[ 22,  23, -17, -18] -> z835
[-4, -1, 19, 13] -> z188
[53, 12, 41, -5] -> z754
size: [53, 12]
2
size: [53, 12, 41, -5]
4
size: [ 22,  23, -17, -18]
4
size: [22, 23]
2

[ 18,  -1, -27,  28, -13,   8,  -9,  14] = z648
[-22,   6,  38,  17,  44,   3,   7, -38] = z850
[-38,  17,   0, -10,   0,   6,  21,  -3] = z986
[ -6,  11, -22, -44, -30,   3,  20,  17] = z537
[  0,   3,  25, -40,  15,  -2,  16, -22] = z473
[  0,   3,  25, -40,  15,  -2,  12, -14] = z566
[ 33, -10,  10,  17,  19,   1, -12, -14] = z209
[-13,   4,  38, -15,  34,  -1,  13, -34] = z273
[-31,  19, -24, -17, -25,   9,  22,  14] = z148
[ -8,   7,  15, -42,   4,   0,  20, -14] = z506
[ 32,  -3, -28, -20, -27,   2,  -1,  21] = z169
[-17,  14, -35,  36, -19,  17,   4,  12] = z495
size: [-13,   4,  38]
3
size: [ -6,  11, -22, -44, -30]
5
size: [ 33, -10,  10,  17,  19]
5
size: [ -6,  11, -22]
3
size: [ -6,  11, -22, -44, -30,   3,  20]
7
size: [0, 3]
2

[-31,   6,  46, -31,   7,  30, -36,  43]  z433
[ 25,  -5, -42,  26,  -5, -26,  32, -39]  z558
[-15,   2,  29, -15,   3,  15, -21,  26]  z181
[-13,   2,  25, -13,   2,  13, -18,  22]  z24
[ 21,  -4, -40,  21,  -4, -23,  28, -36]  z76
size: [-13,   2,  25, -13,   2,  13, -18,  22]
8
size: [ 25,  -5, -42,  26,  -5, -26,  32, -39]
8
size: [ 25,  -5, -42,  26,  -5, -26,  32]
7
size: [ 25,  -5, -42]
3
size: [25]
1

[-3, 13, 15, -3,  7]  z107
[ -4, -43,   9,  -6, -32]  z140
[ 1, -3, -5,  1, -2]  z902
[ -1, -29,  -2,  -2, -21]  z36
size: [-3, 13, 15, -3]
4
size: [ -4, -43,   9,  -6, -32]
5
size: [ -1, -29,  -2,  -2]
4

[ -4,   7,   3,   9,   1,  18,   7,  19,   9,  10,  46,  12, -12,  -2, -16,
 -11, -22,  11,   1, -32,  45,  -7,   9, -26, -15,   8,  12,  -4] = z179
[  2,  -3,   4,  -9, -19,  -6,   0, -18,   3,  -2,   0,  -3,  14,  21,   6,
   7,   3, -22,   6,  29,  -3, -29,  -2, -15,  13, -14,  19,  12] = z109
[ -4,  23,  10, -12,  17,  14,   8,  33, -13,   7,  26,  19, -13, -16, -21,
  -7, -13,  25, -11, -32,  30,  14,  19, -11, -12,  23,  -6, -16] = z865
size: [  2,  -3,   4,  -9, -19,  -6,   0, -18,   3,  -2,   0]
11
size: [ -4,  23,  10, -12,  17,  14,   8,  33, -13,   7,  26,  19, -13, -16, -21,
  -7, -13,  25, -11, -32,  30,  14,  19, -11, -12,  23]
26
size: [  2,  -3,   4,  -9, -19,  -6,   0, -18,   3]
9
size: [-4,  7,  3,  9,  1, 18,  7, 19,  9, 10, 46, 12]
12
size: [-4,  7,  3,  9]
4
size: [  2,  -3,   4,  -9, -19]
5

[  2,  -8,  -5,  -1,  -5, -16, -16,  28, -43,  -4,  21, -30,  -4, -17,  -4,
  24, -19,  -7,   2, -11,   1] -> z383
[ -2,   9,   0,   1,   2,   7,  15, -26,  39,   6, -24,  31,   9,  20,   2,
 -26,  15,   8,   1,  10,   0] -> z959
[  0,  -9,   7,  -3,   1,   4, -11,  19, -26,  -7,  23, -26, -13, -23,   2,
  25,  -6,  -9,  -4,  -8,  -1] -> z706
[  0,  -8,   8,  -3,   1,   5, -10,  17, -22,  -7,  21, -23, -13, -22,   3,
  23,  -4,  -8,  -4,  -7,  -1] -> z520
[ -2,   8,  -1,   1,   2,   5,  13, -24,  35,   5, -22,  28,   8,  18,   2,
 -24,  14,   7,   1,   9,   0] -> z230
size: [ -2,   8,  -1,   1,   2,   5,  13, -24,  35,   5, -22,  28,   8,  18,   2,
 -24,  14,   7,   1,   9,   0]
21
size: [ -2,   8,  -1,   1,   2,   5,  13, -24,  35,   5, -22,  28,   8,  18,   2,
 -24,  14]
17
size: [ -2,   9,   0,   1,   2,   7,  15, -26,  39,   6, -24,  31,   9,  20,   2,
 -26,  15,   8,   1,  10,   0]
21

[  1,  40, -10, -42,  11,  -9, -43, -19]  z440
[-14,  17,  -9,  40, -30, -22,  30,   9]  z155
[  1,  40, -10, -42, -28,  27,  10, -39]  z573
[  1,  40, -10, -42, -28,  27,  20, -39]  z720
[ -6, -44,   1, -40,  21,  33,  -9,  17]  z224
size: [ -6, -44,   1, -40,  21]
5
size: [  1,  40, -10, -42]
4
size: [-14,  17,  -9,  40]
4
size: [  1,  40, -10]
3
size: [ -6, -44,   1, -40,  21,  33,  -9,  17]
8
size: [ 1, 40]
2
size: [  1,  40, -10, -42, -28,  27,  20, -39]
8

[ 50,  13, -26, -24]  z71
[-17,   7,  18,   2]  z168
[-33,   1,  26,  12]  z172
[ 35, -10, -33,  -8]  z392
[ 35, -10,   3,  -8]  z588
[ 15,  10,  -4, -12]  z932
[ 34,  -5, -29,  -9]  z136
[ 35, -10, -33,  -7]  z705
[ 15,  11,  -5, -11]  z135
size: [ 35, -10, -33]
3
size: [35]
1

[-15,  -6, -13, -15, -14,   4, -16, -14,   4,  -9, -15, -15]  z129
[20,  6, -2, 21, 17, -3, -2, 16, -4, -3, 20, -2]  z518
[-5,  0, 35, -5, -4,  3, 39, -4,  4, 29, -5, 38]  z285
[-3,  1, 35, -3, -2,  3, 39, -2,  5, 29, -3, 38]  z63
size: [-5,  0, 35]
3
size: [-3,  1, 35, -3, -2,  3, 39, -2,  5, 29, -3]
11
size: [-3,  1, 35, -3]
4

